Each row has a name. Each question is about the rows just above it. Places in a row count from 0.

<87>: [116 117 140 151 154 136 164 151 128 106 147 144 105 116 137 157 151 145
 141 164 153 132  98 107 153  97 120 151 139 137 164 123 154 151 161 104
 116 109 159 161 164 101 127 113]
<122>: [143 134 110 101 111 113 100 102 112 129 113 109 139 127 103 100 110  98
 106 100 107 113 133 142 107 137 137 111 103 102 107 137 103  93 110 135
 139 134 101 101 102 144 132 140]
<102>: [119 125 130 137 134 120 142 134 131 114 133 131 114 122 126 141 132 132
 129 147 141 131 114 119 136 116 126 135 133 123 142 130 139 141 147 108
 122 120 138 149 153 106 125 114]
<182>: [105 109 158 177 174 153 190 180 144 103 158 155  97 116 162 184 175 173
 162 188 170 146  91  91 170  87 107 169 162 171 188 111 176 180 177 102
 108 104 188 180 181  90 125 105]
<2>: [150 151  94  85  80 110  80  84 115 160  98 101 157 145 104  81  82  91
  97  79  85 105 163 162  87 160 145  85  95  95  78 144  85  88  80 159
 145 154  77  81  75 164 127 154]
<190>: [146 138 107 108 111 119  87  99 117 137 107 107 150 132 117  99 113 102
 120  87 105 110 154 139 107 158 142 113 107 115  94 129  97  96  99 144
 141 145 102  85  96 146 137 140]
<84>: [146 149 100  98  85 117  99  95 111 175 112 115 154 159 114  92  91  98
 110  91  91 106 164 145  97 147 136  88 104 108  85 138  91  98  73 171
 142 157  91  90  77 156 121 156]
<130>: [108 110 153 152 155 144 184 154 131 104 138 147  97 104 142 178 165 163
 150 178 154 138  94 102 151  85 118 153 147 147 191 112 165 171 175 102
  97  94 172 160 168  97 116 108]
<48>: [159 151  85  85  83 106  78  79 109 146  87  89 161 151  98  81  77  82
  88  72  81  95 166 149  87 169 159  84  81  90  74 146  80  86  77 148
 153 155  85  81  86 152 130 145]
<154>: [153 140 104  90  91 113  73  88 124 152 101 105 165 156 103  80  78  94
  86  65  90 116 176 154  99 184 157  92  90 100  66 149  92  93  76 154
 153 151  87  88  86 166 133 143]
<201>: [106 113 156 162 159 140 179 162 138 108 151 153 100 117 145 171 161 161
 152 178 162 148 100  99 159  94 113 156 157 151 175 118 165 170 168 103
 109 106 171 173 175  93 120 105]
Changed <102>: [119 125 130 137 134 120 142 134 131 114 132 131 114 122 126 141 132 132
 129 147 141 131 114 119 136 116 126 135 133 123 142 130 139 141 147 108
 122 120 138 149 153 106 125 114]. Place and old value:  10, [133]
One entry of <2> was changed: [150 151  94  85  80 110  80  84 115 160  98 101 157 145 104  81  82  90
  97  79  85 105 163 162  87 160 145  85  95  95  78 144  85  88  80 159
 145 154  77  81  75 164 127 154]. Where, and from what?  17, [91]

<122>: [136 158 146 158 147 136]
<102>: [140 176 155 146 160 140]
<84>: [162 150 142 183 149 162]
<182>: [189 142 151 160 160 189]
<2>: [162 150 142 183 149 161]
<87>: [146 178 149 158 143 146]
Changed <182>: [189 142 151 160 160 188]. Place and old value:  5, [189]
Changed <102>: [140 176 155 145 160 140]. Place and old value:  3, [146]
Changed <87>: [146 178 149 159 143 146]. Place and old value:  3, [158]
Where does [136 158 146 158 147 137] differ from <122>, and what was there?  5, [136]
One entry of <182> was changed: [189 142 151 160 160 190]. Where, and from what?  5, [189]
Where does [162 150 142 184 149 161] differ from <2>, and what was there?  3, [183]

<48>: [ 99 143 108 142 133 135]
<87>: [127 128 145 129 115 127]
<122>: [135 134 129 160 123 152]
<130>: [ 99 145  97 144 137 154]
<154>: [141 132 137  87 127  76]
<12>: [141 117 122 169 108 158]
<190>: [134 139 131  65 119  86]
<84>: [ 93 133 111 127 160 132]
<201>: [127 112 131 162 126 146]
One entry of <130> was changed: [ 99 145  97 144 136 154]. Where, and from what?  4, [137]
One entry of <84> was changed: [ 93 133 111 127 160 131]. Where, and from what?  5, [132]
One entry of <154> was changed: [140 132 137  87 127  76]. Where, and from what?  0, [141]
Where does [135 139 131  65 119  86] differ from <190>, and what was there?  0, [134]
One entry of <122> was changed: [135 134 129 160 124 152]. Where, and from what?  4, [123]

<190>: [124 174 116  85 108 111 203  56 119 125 195 183  95 100 113 105 175]
<12>: [135 101 134 104 135 114 137  93  77 179 126  92 158 132 129  76 125]
<87>: [116 112 101 173 157  76 189 164 177 126 160 141 139  93 138 119 130]
<84>: [136 160 176 163 163  82  85  93 132 102 124 193 140 130  87 121 128]
Changed <87>: [116 112 101 173 157  76 189 164 177 126 160 140 139  93 138 119 130]. Place and old value:  11, [141]
Changed <87>: [116 112 101 172 157  76 189 164 177 126 160 141 139  93 138 119 130]. Place and old value:  3, [173]
One entry of <12> was changed: [135 101 134 104 135 114 137  92  77 179 126  92 158 132 129  76 125]. Where, and from what?  7, [93]
Changed <190>: [124 174 116  85 108 110 203  56 119 125 195 183  95 100 113 105 175]. Place and old value:  5, [111]
One entry of <87> was changed: [116 112 101 173 157  76 189 164 177 125 160 141 139  93 138 119 130]. Where, and from what?  9, [126]
One entry of <84> was changed: [136 160 176 163 163  82  85  93 132 103 124 193 140 130  87 121 128]. Where, and from what?  9, [102]

<130>: [177 113 118 112 151]
<84>: [114  78 105  82 194]
<12>: [131 172  88 126 157]
<122>: [ 75 172 120 116  76]
One entry of <130> was changed: [177 113 118 112 152]. Where, and from what?  4, [151]
Changed <12>: [131 172  88 125 157]. Place and old value:  3, [126]
Changed <12>: [131 173  88 126 157]. Place and old value:  1, [172]
Changed <122>: [ 75 171 120 116  76]. Place and old value:  1, [172]
Where does [131 171  88 126 157] differ from <12>, and what was there?  1, [172]

<201>: [101 146 135 111  89  97 114 105 122]
<154>: [101 103 156 145 123 109 128  91  99]
<48>: [100 162 118  89  67 119 125  95 142]
<87>: [119 111 142 131 131 110 123 119 122]
<190>: [108 155 133 127  97 126 112  69 111]
One entry of <201> was changed: [101 145 135 111  89  97 114 105 122]. Where, and from what?  1, [146]
Where does [100 163 118  89  67 119 125  95 142] differ from <48>, and what was there?  1, [162]
Changed <201>: [101 146 136 111  89  97 114 105 122]. Place and old value:  2, [135]
Changed <201>: [101 146 135 111  89  98 114 105 122]. Place and old value:  5, [97]

<48>: [139 109 148 115 116 125 141 110  81  90  90 164 140 138 127 148 134 153
 142 119 167 154 134 141  80 105  67 125 121 128 143 138 137]
<130>: [113 119 183  87  97 145 137 143 158  92 159 115 144 131 129 141 149 154
 140 155 155 125 154 139 148 114 120 101 153 121 130 153 124]
<12>: [111 123 170  65  97 148 133 135 151  86 182 109 150 121 126 142 156 157
 131 155 157 131 156 142 149 110 123  98 167 116 139 148 124]
<190>: [171 124 148 130 133 113 121 115 108 101  82 145 133 130 142 150 126 125
 134 111 155 136 127 136 112 120 101 110 119 111 135 149 123]
<84>: [138 123 130 120 121 132 136 130 132 120 124 125 131 130 134 128 132 133
 126 125 131 127 130 132 129 129 129 122 135 125 135 140 128]
<2>: [132 126 128 125 125 129 130 130 130 125 127 127 130 129 130 129 129 129
 128 127 129 128 129 129 130 128 129 126 130 127 129 131 129]
<87>: [138 123 161 104 106 126 137 140 147  93 135 124 138 145 150 131 145 152
 135 141 147 127 146 137 139 111 118 106 138 120 145 155 108]
<154>: [151 115 139 108 110 134 146 132 133 106 120 127 134 134 142 130 138 145
 130 122 143 130 132 140 125 121 122 114 140 121 147 160 124]
<182>: [179 126 148 133 140 108 115 117 111 104  79 139 128 126 147 153 124 117
 129 110 154 134 131 133 118 116 108 106 115 104 136 150 115]
<102>: [143 115 148 115 118 123 136 111  85  87  87 164 142 141 127 146 134 154
 145 121 165 150 129 141  85 109  68 120 122 129 142 140 138]
<201>: [148 129 158 101 109 117 130 144 149  89 137 127 138 154 158 127 147 156
 138 143 149 127 144 134 143 104 116 101 130 121 151 156  97]
<122>: [147 129 158 100 109 117 130 144 150  89 138 128 139 155 159 127 146 157
 138 143 149 128 144 134 143 105 117 102 130 122 151 156  97]
One entry of <102> was changed: [143 115 148 115 118 123 136 111  85  87  87 164 142 141 127 146 135 154
 145 121 165 150 129 141  85 109  68 120 122 129 142 140 138]. Where, and from what?  16, [134]
One entry of <154> was changed: [151 116 139 108 110 134 146 132 133 106 120 127 134 134 142 130 138 145
 130 122 143 130 132 140 125 121 122 114 140 121 147 160 124]. Where, and from what?  1, [115]
Where does [111 123 170  65  97 148 133 135 151  86 182 109 150 121 126 142 156 157
 131 155 157 131 156 142 149 110 123  98 167 116 140 148 124] differ from <12>, and what was there?  30, [139]
One entry of <2> was changed: [132 126 128 125 125 129 130 130 130 125 127 127 130 129 130 129 129 129
 128 127 129 128 129 129 130 128 129 126 130 126 129 131 129]. Where, and from what?  29, [127]

